In the data rows, the value 128 means zero.
Here are some points:
[113  96 156 118 130 127 132 138]
[ 74 114 157 133 112  74 168 151]
[143 116  98 127 116  91 120 167]
[151 125 107 117 134 129 109 151]
[124 157 134 137 147 153 127 108]
[100 143 157 138 118 140 144 102]
[141  99 139 108 126 139 103 126]
[145 147 104 144 153 118 139 128]
[138 167 119 137 169 161 119 101]
[105 145 149 134 144 140 144 111]
[149 121 119 116 155 150 120 113]
[175 106 102 113 137 140 105 137]
[ 84 120 168 126 118 132 156 110]
[114 163 131 149 123 104 151 107]
Here are 10 more points, each followed by its number:
[108 129 137 132 114  91 142 144] 0
[124 116 173 104 138 175 116  95] 1
[132 106  88 144 123  89 133 170] 2
[116  58 202  64  91 212  95 104] 3
[115 133 155 124 121 126 135 106] 4
[131 107 119 118 123 107 126 167] 5
[146 149 111 139 138 155 119 117] 6
[100 165 175 135 159 174 146  53] 7
[128 108 130 117 123 143 124 139] 8
[128 118 152 119 135 146 135 102] 9
Which three of these numbered points are nearest to each point below, ignoring the 3 directions in which the first points spread most? Their numbers follow each, nearest first.
[168 121 101 112 102 147  90 138] > 3 6 4
[ 63 166 195 132 149 174 159  73] > 5 0 1
[148 162  87 147 113 102 124 142] > 3 6 4
[147 110 137 110 124 140 105 109] > 4 1 7
[109 148 142 142 153 146 148  90] > 7 9 2
[ 46 119 168 148 107  79 183 139] > 2 5 8
[169 102  64 120 135  89 100 193] > 5 8 2
[160 161 115 137 167 173 122  91] > 9 7 1
[ 90 129 164 121 136 161 146 115] > 5 8 6
Now 10 new points, numbered from 0 again:
[151 106 115 115 116 127 106 161] 0
[100 156 172 116 140 191 127  73] 1
[ 96  61 202  85 104 158 125 126] 2
[119 163  84 167 118  70 153 156] 3
[165 112  95 132 109 111 101 158] 4
[126 100 137 129 106  88 135 155] 5
[ 79 122 150 135 104  72 165 154] 6
[161 115 112 120 124 134 109 120] 7
[134 136 152 122 152 167 125  79] 8
[ 87 127 156 132 123  98 154 128] 9
The same question for these:
[ 76 116 157 123 123 127 159 146] > 6 3 2
[169  92 117  95 128 160 103 138] > 2 6 0
[103 114 166 116 109 134 135  96] > 7 8 5
[148  76 114  98 126 134 112 177] > 6 2 3
[243 136  73  94 184 240  45 117] > 0 2 1
[195 151  51 154 126 106  98 153] > 4 7 3
[146 167 116 157 123 121 120 112] > 4 7 5
[175 181  80 158 170 142 117 102] > 5 8 9
[123 128 137 129 103 125 128 120] > 4 7 0
